In the rows, zero is written as 128.
Turns, then the turns between two rows, first turn first; the first pair answered:
j_801 (before |-> after):
[138 138  59 147  85 170 147 174 132 101] |-> [128 131  87 160 106 146 161 177 156  63]
[146 155  82 141 121 133  88 127 124  90] |-> [144 155  78 145 120 137  92 134 123  89]
[125 127 151 124 138 103 135 118 155 164] |-> [127 129 141 120 134 107 130 115 148 174]
[125 139 136 118 122 112 158 153 137 119] |-> [129 141 144 112 126 102 148 144 136 117]
j_177 (before |-> after):
[127 121 134 159 137 127 152 121 143 154] |-> [117 117 138 162 145 134 155 126 135 131]
[129 128 141 148 132 127 115 116 152 106] |-> [135 131 137 146 127 123 111 110 155 119]
[ 99 116 134 138 133 156 130 131 107 127] |-> [110 120 135 132 140 148 111 116 102 115]
[143 136 110 142 126 108 107 123 151  97] |-> [148 138 105 143 117 106 111 123 158 121]
j_141 (before |-> after):
[ 89 120 166 123 171 125 146 127 109  64] |-> [ 79 108 178 122 172 144 154 116  91 130]
[153 141 106 109 123 115 132 133 139 108] |-> [131 128 109 134 125 141 158 147 138 108]
[125 137 105 129 104 151 127 121 101 181] |-> [152 156  93 109 103 115  97 116 114 137]
j_549 (before |-> after):
[170 135 146 110 124  80  78  99 151 136] |-> [166 145 113 100  90  87 106 154 160 153]
[103 137 156  86 144  94 165 157 129 122] |-> [132 133 170 104 163  94 119  84 120 128]
[148 140 131 126 126 106 123 112 155 127] |-> [144 143 122 122 116 109 136 133 159 129]
Then:
(two turns a pair)
[150 140 119 130 130 136 112  93 121 140] |-> [107 133 136 115 139 131 152 151 122 109]  j_549 then j_549
[174 126 108 129 109  81  93 107 137 145] |-> [149 114 107 154  98  99 148 154 160 169]  j_177 then j_801
[182 135 101 103 117 160  71  84  39 165] |-> [188 145  62 129 107 161  85 126  65  62]  j_141 then j_801
[ 85  98 164 146 161 161 134 104  90  99] |-> [123 113 163 123 156 130  89  62  93 128]  j_801 then j_177
[ 93 121 171  99 156 111 120 166 142 154] |-> [131 130 159 117 165  98  80 125 153 100]  j_549 then j_141
[126 124 117 137 130 149 129 134 118 102] |-> [140 135 105 128 120 143 119 132 120 112]  j_177 then j_549
[147 119 125 147 135 127 130  78 106 112] |-> [153 122 112 147 120 134 135  82 109 145]  j_801 then j_177
[ 86 117 164 177 117 149 155 124 138 127] |-> [104 119 162 184 122 151 129  91 131 125]  j_549 then j_177
[124 123 143 124 148 130 117 130  94 106] |-> [127 126 131 121 140 141 114 131  84 119]  j_801 then j_801
[158 134 128 126 113 127 127 122 167 184] |-> [117 120 151 127 127 127 165 166 170 147]  j_801 then j_549
[138 107 127 147 127 114 104 100 131 165] |-> [149 116 110 150 113 101 112 119 154 149]  j_141 then j_177
[124 108 197 118 166  55 122  87 167 171] |-> [137 132 129  90 106  82 132 135 152 240]  j_801 then j_549
[119 160  76 132 101 152 129 178 132 153] |-> [ 75 141 137 107 149 128 143 188 120 105]  j_141 then j_549
[112 128 109 104 114 164 131 115 111 164] |-> [ 84 119 132 105 131 155 158 141 119 129]  j_549 then j_801
[148 139 115 119 123 122 102 109 121 106] |-> [148 140 101 134 102 133 124 127 135 144]  j_177 then j_801
[124 123 125 115 132 156 109 106  77 111] |-> [131 138  98 100  99 149 126 143  94 146]  j_177 then j_549
[154 122 119 135  98  93  98 106 149 132] |-> [143 120 113 147  87 101 127 135 163 140]  j_177 then j_141
[ 99 128 166  98 129  82 139 117 173 138] |-> [125 129 158 121 131  88 112  76 178 133]  j_141 then j_549
[112 115 165 134 136 127 142 112 136 191] |-> [112 110 165 149 143 143 133  96 127 180]  j_177 then j_549
[132 123  97 133 111 142 123  96 121 137] |-> [ 95 109 129 121 134 132 147 125 119 101]  j_549 then j_549
[112 122 161 114 138 144 131 114  97 139] |-> [124 134 127 113 109 152 140 136 104 165]  j_549 then j_549
[112 144 114 131 147 146 132 112 156 111] |-> [123 149 115 124 147 135 122 102 160 124]  j_801 then j_177
[105 117 190 114 163 148  81  85 111  91] |-> [119 131 160 110 149 152  69  93 106  64]  j_801 then j_141
[106 109 153 108 130 112 131 129 100 154] |-> [101 108 150 109 131 122 134 134  94 146]  j_801 then j_177
[150 118 106 156 127 170 127 108 109 126] |-> [147 116 118 150 131 164 127  98 109 153]  j_801 then j_141
[124 109 148 126 131 117 133 142 133 128] |-> [129 112 148 117 130 116 124 135 126 142]  j_141 then j_801
[142 143 114 123 122 115 109 121 135  86] |-> [154 148 100 126 103 119 113 123 141 125]  j_177 then j_801
[104 133 145 116 119 114 145 133 140 125] |-> [107 135 146 108 120 111 138 124 133 138]  j_141 then j_801
[122 133 124 126 115  97 160 175 159  95] |-> [ 99 101 180 144 159 115 152 117 130 128]  j_141 then j_549
[155 131 108 128 124 133 108 103 124 147] |-> [134 122 109 150 118 146 147 135 141 151]  j_177 then j_801
[126 135  99 158 104 158 129 129  97 143] |-> [130 141  98 145  99 150 126 133 101 155]  j_141 then j_177
[127 130 133 115 123 133 136 123 126 186] |-> [132 144 138  84 130  96 121 130 132 149]  j_549 then j_141
[114 102 139 127 119 127 169 134 147 131] |-> [125 108 138 109 113 117 152 120 138 162]  j_141 then j_801
[134 127  71 110  84 167 164 162  68 177] |-> [105 129 115  57 117 111 162 191  70 101]  j_141 then j_549
[168 140  89 157 108 120 140 122 183 153] |-> [164 138 106 159 121 104 143 122 196 131]  j_801 then j_801
[156 141 117 113 104 123 121 115 147 169] |-> [106 121 129 131 119 157 166 162 135 123]  j_177 then j_177
[108 131 147 118 150 124 165 136 134 135] |-> [122 135 149 109 160 110 135 109 127 115]  j_177 then j_177
[ 92 134 131 119 147  94 175 198 168  58] |-> [ 92  97 175 185 193 139 152  96 146  80]  j_549 then j_141
[120 113  83 125  79 163 153 166 100 172] |-> [157 140  66  99  78 112 110 158 118 102]  j_141 then j_141
[112 119 141 111 116 159 141 145 104 117] |-> [128 116 153 126 133 153 116 100 107 112]  j_801 then j_549
[137 123  98 139 105 146 104 138 114 104] |-> [128 116 105 144 111 159 110 134 104 112]  j_141 then j_177
[140 128 129 150 121 133 126 114 141 198] |-> [ 92 109 148 159 148 163 153 148 115 121]  j_177 then j_177
[119 152 121 135 118 117 118 160 150  88] |-> [ 92 133 141 145 138 148 128 147 121  90]  j_141 then j_177
[131 136 102 105 103 155 104 123 114 149] |-> [134 143  97 100 101 145 102 131 120 135]  j_177 then j_141
[ 96 106 115 133 130 182 123 120  97  62] |-> [122 120 122  86 125 157  80  78  79 135]  j_141 then j_141
[171 120 101 148 108 177  72  79  79 147] |-> [143 106  92 195  92 201 140 134 116 158]  j_177 then j_801
[147 122 113 127 116  94 163 168 176 101] |-> [153 126 130 105 133  76 132 143 162  81]  j_177 then j_801
[126 118 137 163 139 119 147 128 168 110] |-> [135 116 136 169 135 130 141 107 161 146]  j_549 then j_141
[140 145  95  78 113 133  83 116  78 119] |-> [128 135  98 114 128 146  99 125  89  55]  j_141 then j_549
[121 139 149  77 153  84 126 123 136 148] |-> [119 140 136  80 136  99 138 135 132 179]  j_177 then j_801
[144 109 119 148 104 142 104 112 116 103] |-> [132 102 128 162 109 150 121 119 117 104]  j_141 then j_801
[130 113 104 138 132 145 134 175 147 104] |-> [114  98 130 144 144 151 148 167 144 143]  j_141 then j_801
[107 117 102 102 114 145 130 140 105 135] |-> [ 97 103 133 119 143 142 128 117 108 105]  j_801 then j_549
[184 131 128 130 112  88 123 106 140  78] |-> [157 111 138 166 127 125 146 111 129  60]  j_141 then j_177
[130 108 131  99 143 118 142 161  97  65] |-> [134  87 154 130 160 148 125  94  76 123]  j_141 then j_549
[123 131 120 102 118 122 126 138 121 147] |-> [123 130 130 104 133 112 119 131 124 107]  j_141 then j_549
[165 116 104 143  99 125 114  85 132 140] |-> [143 107  97 163  90 150 150 119 135 140]  j_801 then j_177
[127 131 122 144 178 150 105 113  87 159] |-> [120 132 101 150 160 166 132 146  94 167]  j_801 then j_549
[155 151  88 138 125 146  86 113 127 103] |-> [126 130 102 160 127 187 122 121 114 151]  j_141 then j_141
[133 119 125 147 104 133 148 129 152 180] |-> [ 99 104 144 150 137 151 150 138 121  89]  j_177 then j_177
[118 115 127 170 127 163 156 108 123 159] |-> [132 124 136 131 136 143 117  77 102 168]  j_177 then j_141
[117 115 127 119 120 160 142 128 106 161] |-> [131 123 129  95 128 138 111 111  98 143]  j_177 then j_141
[136 117 153 131 134 128 123  86 121 180] |-> [168 141 115 113 113 114  94  87 122 143]  j_141 then j_801
[ 99 118 134 145 145 139 166 154 131 126] |-> [100 120 145 120 147 135 151 138 110 160]  j_141 then j_177
[137 137 129  95 130 139  82 103  86 130] |-> [136 139 113 111 128 147  91 123  97  79]  j_141 then j_801
[134 148 108  96 108  99 111 136 114 121] |-> [128 140 129  97 128  95 103 121 110 106]  j_549 then j_549
[100 109 170 107 149 122 143 129 121 166] |-> [119 112 158 113 142 128 122 107 116 186]  j_801 then j_549
[132 114 149 122 144 121 118  90 122 112] |-> [144 119 141 129 138 116 117  84 134 120]  j_141 then j_177
[135 120 127 125 135 134 114 111 117 134] |-> [129 117 122 130 128 139 132 125 123 154]  j_177 then j_177
[105 134 132 128 142 136 128 139 122 128] |-> [107 136 137 123 146 127 122 133 120 123]  j_801 then j_801
[179 161  81 136 105 116  95 128 126 151] |-> [126 140  88 159 110 153 157 187 122 129]  j_177 then j_177
[139 113 104 159 103 136 128 119 129 208] |-> [ 85  88 126 169 140 170 151 149  98 105]  j_177 then j_177
[146 128 133 144 131 150 135 101 142 154] |-> [134 129 127 145 122 152 158 135 149 149]  j_801 then j_549
[132 135 153  95 143 107 107 119 112 135] |-> [132 138 131 105 119 124 124 135 117 176]  j_177 then j_801
[147 123  92 145 120 152 142 156 152 105] |-> [134 114 138 127 159 122 125 132 144  71]  j_549 then j_801
[ 91 125 162 133 149 123 127 110  95  93] |-> [108 133 153 141 144 114 117 101 112  75]  j_177 then j_141
[115 112 162 146 134 154 131 115  96 151] |-> [140 128 158 121 136 125  93  95  97 131]  j_177 then j_141
[ 94 123 144  98 136 172 128 147  69 161] |-> [ 76 112 161 124 147 165 158 166  94 125]  j_801 then j_801
[148 153 113 166 106 152 126 116 139 127] |-> [120 148 140 153 122 128 149 148 152  90]  j_549 then j_801
[123 122 156 135 141  91 145 140 172  89] |-> [164 132 135 135 128 101  93  80 154 133]  j_549 then j_801
[142 154 105 160 128 139 140 127 154 142] |-> [125 147 123 159 141 128 154 139 161 116]  j_801 then j_549
[136 136 106 139 120 135 137 152 130 101] |-> [135 129 132 127 141 119 118 126 122  85]  j_549 then j_801
[129 126 122 139 130 150 113 130 103 108] |-> [131 127 114 137 124 155 114 130 101 129]  j_549 then j_141
[129 142 128  93 141  91 130 110 142  86] |-> [120 134 117 127 133 110 164 135 163  83]  j_177 then j_141
[172 136  94 164 114 136 103 111 142 101] |-> [125 122 129 149 136 124 140 157 140  56]  j_549 then j_549
[104 149 166 149 120 138 147 162 135  97] |-> [129 160 168 121 130 120  97 120 115  90]  j_177 then j_801
[108 116 125 127 125 162 149 148 102 133] |-> [122 118 145 110 142 140 111 103  93 141]  j_549 then j_141
[138 116 117 146 135 133  96 128 126  82] |-> [126 101 119 168 132 166 116 128 117 123]  j_141 then j_549
[146 128 130 145 124 122 139 115 151 171] |-> [144 131 134 125 126 114 132 115 141 178]  j_177 then j_141
[135 150 156 101 145  91 102 105 129 118] |-> [140 149 148 122 144  94 108 107 145  90]  j_141 then j_177
[124 127 163 125 132  61 150 152 190 131] |-> [121 131 161 112 126  65 150 156 182 162]  j_801 then j_177
[ 98 112 155 124 127 149 157 154 112 153] |-> [ 98 112 179 116 146 122 148 141 123 132]  j_801 then j_801
[139 125 146 123 128 114 110  80 136 163] |-> [114 128 119 115 100 135 154 149 135 174]  j_801 then j_549
[ 96 135 143  91 144  99 150 191 129  63] |-> [ 77 113 154 128 155 137 170 184 119  68]  j_177 then j_141
[142 123  93 134 118 137 114 144 111  87] |-> [158 129  95 128 118 122 100 129 119  95]  j_801 then j_177
[104 110 116 138 108 154 110 133 106 138] |-> [103 107 126 144 120 146 103 126 110 104]  j_801 then j_177
[169 109 156  95 130  95 146 154 127 180] |-> [177 118 142  99 126  82 150 174 146 130]  j_141 then j_177
[133 132 129 109 117 126 148  93 112 131] |-> [125 128 128 125 117 133 161 109 120 103]  j_141 then j_141
[156 132 116 139 126 151 125 108 120 110] |-> [131 127 126 129 129 148 148 143 121  92]  j_549 then j_549
[106 118 153 129 157 150 120 115 103 105] |-> [130 130 147 116 148 135  95  91 106 134]  j_801 then j_177
[127 135 128 119 146 109  99 127 121  64] |-> [124 125 102 170 130 156 128 138 127  77]  j_549 then j_141
[ 83  96 147 159 141 194 157 134  88 121] |-> [100 102 180 116 154 149 118  87  82 177]  j_801 then j_141
[148 151  95  87 109 111 102 137 127 151] |-> [137 146  94 113 117 113 122 161 146  85]  j_141 then j_801
[116 119 131 131 122 155 116 102 114 151] |-> [104 114 136 149 124 159 137 117 127 134]  j_801 then j_801
[141 121 154 140 139 114 113  90 128 175] |-> [122 112 154 155 133 130 146 120 136 183]  j_177 then j_801
[104 114 141 121 144 164 125 116 101 131] |-> [119 124 141 103 143 144 104 103 103 140]  j_801 then j_141
[103 117 132 161 137 165 138 129 124 105] |-> [140 138 130 113 130 122  85  92 116 135]  j_141 then j_141
[ 92 127 102 126 134 154 167 193 136 133] |-> [145 124 119 157 161 154  89  68 122 146]  j_549 then j_549
[142 127 142 128 146 125 140 128 136 131] |-> [146 129 138 124 148 122 136 128 136 121]  j_801 then j_141
[105 116 139 162 138 138 148 130 123  91] |-> [121 125 153 130 150 108 109  97 112  98]  j_801 then j_801
[129 123 115 155 130 160 137 124 130 145] |-> [125 120 131 159 147 151 134 118 133 112]  j_801 then j_177
[128 151 115 114 112 152 120 151 100  99] |-> [122 148 128 121 119 145 127 156 111  80]  j_801 then j_801
[130 137  97 133 121 134 139 166 127  50] |-> [ 88 106 132 155 137 173 175 162 109 111]  j_801 then j_141
[137 131 145 122 117  77 129 140 172 138] |-> [127 116 167 135 139  83 127 123 165 122]  j_177 then j_549
[108 139 150 116 130 113 120 161 120 115] |-> [133 144 145 119 130 108  89 123 118 125]  j_177 then j_549
[149 140  92 127 149 150 124 105 145  42] |-> [183 156  70 125 113 131 123  98 177 140]  j_177 then j_177
[121 113 136 171 142 154 132 107 129 125] |-> [129 120 133 156 135 151 119  97 121 157]  j_141 then j_801
[113 107 153 120 130 117 154 160 113 139] |-> [118 108 162 110 142 106 136 143 107 117]  j_801 then j_177
[ 87 117 142 106 123  99 167 187 141 131] |-> [ 88 115 159  94 133  85 156 171 137 142]  j_801 then j_141
[143 121  91 145  98 167 129 133 100 179] |-> [122 134  98  97 101 123 147 193 111 118]  j_141 then j_549
[144 132 128 141 121 144 172 152 150 120] |-> [139 126 145 136 125 139 172 140 145 154]  j_141 then j_801
[132 130 125 130 147 139 120 121  90  64] |-> [175 150 104 123 112 115 105 100 121 160]  j_177 then j_177
[ 95 124 134 151 126 160 165 142 138 138] |-> [103 127 163 124 138 127 140 108 134 172]  j_801 then j_141
[133 129 101 119 102 139 127 130 127 156] |-> [ 96 110 137 121 135 141 141 139 117 113]  j_177 then j_549
[140 147 160  87 142  57 101 126 141 101] |-> [132 146 123 120 129  98 126 166 140  44]  j_801 then j_141
[163 164  86 139 110 127 139  99 167 124] |-> [108 144 114 130 117 145 193 146 153 157]  j_549 then j_141
[138 126 131 139 147 107 113 127 116  86] |-> [159 141  99 126 118 115 103 130 110 122]  j_801 then j_549
[105 100 139 152 131 162 136 115 108 116] |-> [124 118 113 120 100 151 125 124 107 170]  j_141 then j_549
[143 130 111 131 120 158 141 127 137 192] |-> [105 113 141 148 147 160 174 155 144 127]  j_177 then j_801
[139 116  84 184 117 177 135 113 134 109] |-> [151 121  84 176 121 166 115  96 130  99]  j_177 then j_177
[116 106 131 158 119 165 149 121 127 182] |-> [ 95  98 164 154 142 142 167 139 141 142]  j_549 then j_801
[152 121 105 118 121 140 100  70 113 135] |-> [135 114  86 152 107 175 141 106 124 132]  j_801 then j_801
[170 149 134 105 136  73  84  84 144 122] |-> [145 150  87 137 100 109 152 178 169  90]  j_549 then j_141
[109 129 146  83 134 102 150 159 142 112] |-> [134 131 153  83 146  97 109 101 129 125]  j_801 then j_549
[155 120 109 159 114 134 141 136 148 143] |-> [130 106 135 163 138 138 151 141 137 106]  j_177 then j_549
[153 141 119 128 126  99  67  87 128  98] |-> [ 94 100 137 185 132 174 142 117 116 143]  j_141 then j_141
[124 152 130 116 134 103 106 101 116 119] |-> [129 157 113 132 123 100 126 125 142 100]  j_177 then j_141
[130 152 168 131 144  81 149 134 192 167] |-> [123 148 166 144 146  89 162 148 199 140]  j_141 then j_141
[122 134 139  86 142 123  81 102  82 118] |-> [119 145 115  75 105 117 118 156 105 173]  j_177 then j_549
[139 133 122 112 124 128 140 120 120 140] |-> [135 131 120 122 123 133 152 132 127 114]  j_141 then j_141
[119 120 150 167 141 110 155 139 168 103] |-> [145 133 157 119 145  82  99  92 143 130]  j_801 then j_801
[146 131 161 106 142  97 104  79 133 177] |-> [ 95 113 164 131 135 136 177 145 139 183]  j_177 then j_177
[130 140 103 127 109 114 137 147 140 130] |-> [121 134 111 127 122 120 135 148 129  98]  j_177 then j_177
[118 122 154  88 159 159  93  92  99 127] |-> [161 147  96 100 120 162  79  99 118 126]  j_141 then j_549
[131 126 130 205 133 178 183 136 161 137] |-> [151 127 123 210 144 185 146  96 141 103]  j_177 then j_549
[112 125 127 123 133 139 132 128 125 141] |-> [120 130 129 113 133 125 123 121 128 143]  j_801 then j_141
[118 152 115  88 102 132 102 149  75 110] |-> [104 143 111 113  99 148 133 174  88  95]  j_801 then j_801
[162 116 146 105 135  85 118 118 125 146] |-> [164 120 135 114 124  79 133 146 146 126]  j_177 then j_141
[ 84 133 151 129 152 139 154 143 127  86] |-> [121 147 155  99 156 100 104  95 127 106]  j_801 then j_177
[188 182  81  91 102  94  68 119 130  70] |-> [ 95 119 116 168 110 215 179 154  97 192]  j_141 then j_141
[121 133 125  99 135 102 112 149 114  73] |-> [ 92 112 151 119 150 122 140 153 112  85]  j_141 then j_801
[113 118 117 157 112 161 158 142 122 160] |-> [ 96 107 165 148 152 134 153 130 125 116]  j_549 then j_801
[ 86  97 139 116 152 145 150 156 136 187] |-> [ 77  91 160 117 179 137 140 148 127 124]  j_801 then j_177
[128 110 114 138 139 172 142 124 110 107] |-> [129 108 138 133 155 148 137 114 120  87]  j_801 then j_801
[143 125 110 113 101 136 145 141 139 148] |-> [136 124 111 113 106 138 152 154 138 126]  j_141 then j_177
[121 147 120  94 135 140 126 178 120  95] |-> [109 124 161 113 170 154 115 126 101 111]  j_141 then j_549
[111 129 123 130 117 128 160 169 138 144] |-> [103 126 131 115 124 130 155 169 122 145]  j_141 then j_177
